In the data rows, zero lies at 7.5, halfway between 7 and 8.
Some points, each followed by its number:
  7  7  7  7  7  6  6  7  8  7  6  7 0
  6  6  6  4  2  4  5  6  6  5  5  5 1
  6  6  6  5  3  3  4  6  6  5  5  4 2
  6  6  6  5  3  5  5  6  6  5  5  4 3
  7  7  7  6  5  6  8  7  7  5  5  5 4
  7  7  6  6  5  6  6  6  6  6  6  5 5
  7  7  7  6  5  6  6  7  7  6  6  5 6
  7  7  7  6  5  6  6  6  7  6  6  6 7
  6  6  5  4  3  2  4  6  6  5  5  5 8
  6  6  5  4  3  2  4  5  6  5  5  5 9
  8  7  7  6  6  5  6  7  6  7  6  5 10
   7   7   7   6   4   5   6   9  10  12  14  15 11
   9   9  10  12  14  12  11   8   8   7   8   7 12
   7   7   7   6   4   5   6   9  10  12  15  15 13
Which three points above are nearest to each new point? Their numbers follow each, nearest first.
   9  10  10  12  15  15  13  10   8   8   7   7 12 0 4
  11  13  14  15  15  15  15  14  11   9   8   8 12 0 4
  11  12  14  15  15  15  15  14  11   9   9   8 12 0 4
  8  8  8  8  8  6  7  7  9  8  8  7 0 10 7
   7   7   7   7   9   6   6   7   8   9  11  11 0 11 13
   7   7   7   7  11   6   6   7   8   9  10  11 0 10 7
   7   8   8   8  10   8   7   7   7   7   8   7 0 10 7
   9  10   9  11  13  15  15  11   9   8   7   6 12 0 4
  10  12  12  15  15  15  15  12  10   9   8   7 12 0 4
   9   9  10  13  15  13  11   9   9   8   9   9 12 0 10
   9  10  10  12  14  14  11  10   9   8   8   7 12 0 4
  10  10  10  12  14  15  15  11  10   8   7   6 12 0 4
   9   9   9  12  13  14  13  10   9   8   7   6 12 0 4
  13  14  15  15  15  15  15  15  13  11   9   8 12 0 4
   9   9   9  11  11  13  12   9   8   7   7   6 12 0 4
   7   8   8   8  10   8   7   7   7   7   7   7 0 10 7
  10  10  12  15  15  15  15  11   9   9   8   8 12 0 4
   7   7   7   7   9   8   6   7   8   9   9  10 0 7 10
   9   9   9  11  13  15  15  11   9   8   6   6 12 0 4
  13  14  15  15  15  15  15  15  14  11  10   8 12 0 4
  8  7  7  7  7  6  6  7  8  8  7  7 0 10 7
   9   9  10  12  12  14  12   9   8   8   7   6 12 0 4
   9   8   9  11  13  12  10   8   8   7   7   7 12 0 4
